Each path below is one point turned by a fixed rotation once a step. After each direction that follows a path, write how fast that rotation turns it, in degrees per step (0 if it stays still).
Each turn is a multiple of 5 degrees from 10 to 175, or 0.
Each row of a path follows its step; steps can be skipped.
Path 1:
step 4: [ 0.04 -0.61  2.58 -0.45  0.54  0.60  0.69 -2.22 -1.14 -0.70  3.01  1.00
  0.68 -1.22 -1.81  2.10 -0.90  2.92 -1.26 -3.33  0.49  0.55  2.22  0.67
 -1.02  1.21 -0.88 -0.06  0.18 -0.89  2.09 -0.32  0.46  0.44 -0.22 -2.22
  0.68  1.13  0.48 -1.83 -2.50 -3.03 -3.04  3.21 -2.54 -1.26 -0.71  0.43
  3.50 -0.10  0.88  3.75]
step 5: [ 0.63 -3.92 -1.57 -1.80  1.28 -1.43 -2.46  0.64 -2.43 -1.77 -0.05  1.11
 -0.66  0.56 -1.00 -0.96 -1.20 -0.26 -2.26 -2.11  0.42 -2.10  1.10  0.52
 -0.23 -0.78  3.58  3.75  1.88  1.39 -1.06  0.38 -0.90  0.40 -1.07  0.45
 -1.37  0.85 -0.88 -0.34 -5.37 -0.23 -0.90 -2.02 -1.25 -2.08  2.03 -0.43
  2.08  0.13 -0.97  1.16]
step 6: [-1.57  0.37  1.65  0.67  1.55  1.58 -1.12 -0.74 -0.07 -1.25 -0.29  0.68
 -0.28 -1.50  2.64  0.86 -0.65  1.89 -3.47 -0.87 -1.43  0.64 -0.50  0.68
 -0.45  1.17 -0.40  0.28  4.49  2.32  0.47  1.14  0.58  2.60  1.43  3.20
  0.69  0.64 -0.48  0.93 -0.60  3.10 -1.68 -0.37  0.06  1.55  3.08  1.45
  2.72  4.04 -0.74  2.41]
step 7: [ 1.91 -0.80 -3.87  0.92 -1.42 -1.42 -1.99 -0.10 -1.46 -1.68  1.17  0.59
  0.43  0.24 -1.22 -0.99  1.82  1.35 -5.19  0.05  1.82  0.51  1.42  0.20
  0.09  3.04 -2.04  0.70  0.76 -0.97 -0.46  1.36 -0.07 -0.72  1.70 -0.28
  2.73  0.13  0.34 -1.36 -0.44  1.28  0.51  0.51 -2.26  4.22 -1.70 -1.04
  3.90  0.56 -1.39  0.57]
step 8: [ 1.66 -2.60  0.93  4.88  0.64 -0.75  0.82 -2.40 -2.73  1.47  1.90 -0.25
  1.71 -0.22  1.86  0.35  0.14  1.74 -3.10  0.32  1.48 -1.10  1.41  1.90
 -1.53 -0.07  0.71  0.26  1.38  3.92  1.83 -1.64  1.43 -0.72 -0.03  0.30
  1.38  1.02  1.11 -4.16 -2.01  0.23 -1.58  0.66 -2.07 -1.44 -0.93  0.26
 -1.71  0.02 -1.88 -0.15]
step 12: [-1.53 -3.10  1.31  1.54 -0.23  0.03 -1.04 -1.93 -0.43 -0.89 -2.63 -0.78
 -0.12  3.34  1.77 -0.71 -0.87  1.35 -5.96 -2.78 -2.29 -0.34  1.09  2.61
 -0.41 -0.24 -0.65  0.10  1.24  2.07  0.21  0.76 -1.17  2.12  0.51  0.45
  2.07 -0.15  1.10 -0.14 -2.13  1.59 -1.24  1.16  0.34 -0.22 -1.15 -1.39
  2.43  2.38  1.20  1.68]
step 13: [-1.16 -0.05 -1.53  0.69 -1.62  0.08 -0.38 -0.77 -0.69 -1.98  1.27  1.15
 -3.79 -1.59 -0.47  1.73  0.31  4.12 -4.11  1.11  1.78 -1.61  3.35  1.68
  1.23  1.86 -1.80  1.92  4.84  0.33 -0.03  0.17 -1.56 -1.16 -0.34  0.88
  0.09  0.57 -1.12 -0.46 -0.35  0.23 -0.87 -1.88 -3.13  0.98 -1.67 -0.34
  0.65 -0.14 -1.68 -0.22]
step 16: [ 0.70 -0.47 -1.25  0.27 -1.16  0.62  2.10  1.97 -2.95 -1.17  0.57  2.97
 -0.34 -0.73 -0.80 -0.22  0.20  0.90 -3.93 -2.17 -1.82 -0.23 -0.30  1.17
 -1.10  1.11  1.16  0.38  0.89  2.23  2.25 -2.68  1.13  2.63 -0.10 -0.02
 -0.61  1.41  0.37 -1.10 -1.07 -2.56 -2.83 -1.21 -0.78  1.83  0.89  2.53
  1.77  3.88  1.70  3.23]
step 18: [ 1.43 -3.62  1.20  1.11 -0.68 -2.42 -2.24 -2.04 -0.69  0.99 -2.02 -0.25
  2.33 -0.69  0.09 -1.03  1.09  0.65 -5.20 -1.49  0.06  0.24  0.89 -0.19
 -1.31 -2.10  0.69  1.42  5.41 -1.08  0.45  0.83  0.14  0.06  1.93  3.41
  0.91 -0.07  0.13 -1.50 -0.76  1.37 -2.34 -1.45 -0.63 -1.56 -0.69 -1.33
  0.37  2.04 -0.25 -0.02]
[ 0.32 -0.50 -0.15 -0.07 -0.10  0.18  0.11  0.28  0.40  0.81  0.47  0.26
 -0.28 -0.51  0.43 -0.23 -0.68 -0.34  0.50 -0.22  0.67  0.22  0.97 -0.23
 -0.09  0.26 -0.85  0.49 -0.41 -0.07 -0.71 -0.67  0.27 -1.00 -0.55  0.47
  0.33 -0.34  0.60 -0.36 -0.58 -0.72 -0.25  0.07 -0.30  1.13  0.36  0.03
  0.41 -0.23  0.46  0.03] | 115
[-0.33 -0.17 -0.18  0.83 -0.20 -0.54  0.30  0.39 -0.37 -0.07  0.15  0.03
 -0.02 -0.23  0.29 -0.03  0.17  0.92  0.30  0.84 -0.29 -0.06  0.10 -0.17
 -0.36  0.10 -0.09 -0.87 -0.10 -0.34 -0.30  0.01  0.62 -0.34 -1.16 -0.40
  0.26 -0.66 -0.03 -0.53 -0.24  1.17 -0.21 -0.18  0.38  0.06 -0.91  1.01
  0.44 -0.22 -0.51 -0.68] | 60
[-0.17 -0.15  0.79  0.63  0.52 -0.47  0.85 -0.55 -0.53 -0.37  0.13 -0.34
  0.40  0.35 -0.07  0.37 -0.58  0.48  0.92 -0.36 -0.69 -0.08  1.07 -0.10
  0.28 -0.13 -0.60 -0.44  0.24  0.99 -0.14  0.18  0.53  0.48  0.53  0.27
  0.55  0.81  0.07 -0.02  0.38  0.06 -0.23  0.38  0.51  0.38  0.64  0.24
 -0.34 -0.34  0.32  0.11] | 170
[ 0.56  0.46  0.92 -0.68 -0.98 -0.72  0.74 -0.10 -0.19  0.17  0.47  0.37
 -0.49 -0.57 -0.16  0.52  0.05  0.08 -0.78 -0.68 -0.35  0.23 -0.03 -0.43
  0.12 -0.07 -0.59  0.12  0.21 -0.25 -1.12  0.27 -0.50  0.74  0.30 -0.36
  0.11 -0.64  0.13  0.28  0.12 -0.12  0.40  0.52  0.08  0.27 -0.55  0.41
 -0.12  0.80  0.06 -0.53] | 120
[ 0.38  0.44 -0.15  0.89  0.34  0.43 -0.03 -0.79  0.09  0.91  0.51  0.12
 -0.83  0.28 -0.07  0.12  0.03 -0.03 -0.39  0.35  0.31 -0.05  0.15  0.01
  0.21  0.02 -0.44  0.03 -0.48  0.45 -0.35  0.58  0.58  0.42  0.31  0.20
  0.68 -0.62 -0.56 -0.18  0.37  0.56  0.62 -1.20 -0.50  0.25 -0.53 -0.89
 -0.65 -0.13 -0.40  0.53] | 60
[-0.09 -0.32 -0.17  0.06 -0.88 -0.48  0.48 -0.02 -0.91  0.29  0.25  0.21
 -0.35 -0.39 -0.17 -0.17  0.31 -0.61  0.29  0.31  0.19 -0.29 -0.35  0.21
  0.48 -1.14 -0.03  0.31  1.12  0.74  0.39 -0.13 -0.17 -0.39 -0.15  0.93
 -0.52  0.38 -0.40 -0.31 -0.24 -0.38 -0.45 -0.98 -0.23  0.20 -0.03  0.36
 -0.80  0.04 -0.47 -0.69] | 140
[-0.61  0.02  0.20 -0.01 -0.08  0.06  0.66 -0.51 -0.28  1.06  0.00  0.03
  0.04  0.06 -0.31 -0.64  0.67  0.76 -0.13  0.48  0.20  0.26  0.66 -0.21
 -0.65  0.27 -0.25  0.38  0.57 -0.62 -0.29 -0.43 -0.64 -0.49  0.14 -0.35
 -0.06  0.49 -0.09 -0.53  0.54  0.25 -0.30  0.78 -0.66 -1.00  0.06 -0.87
 -0.61 -0.55  0.31 -0.45] | 70
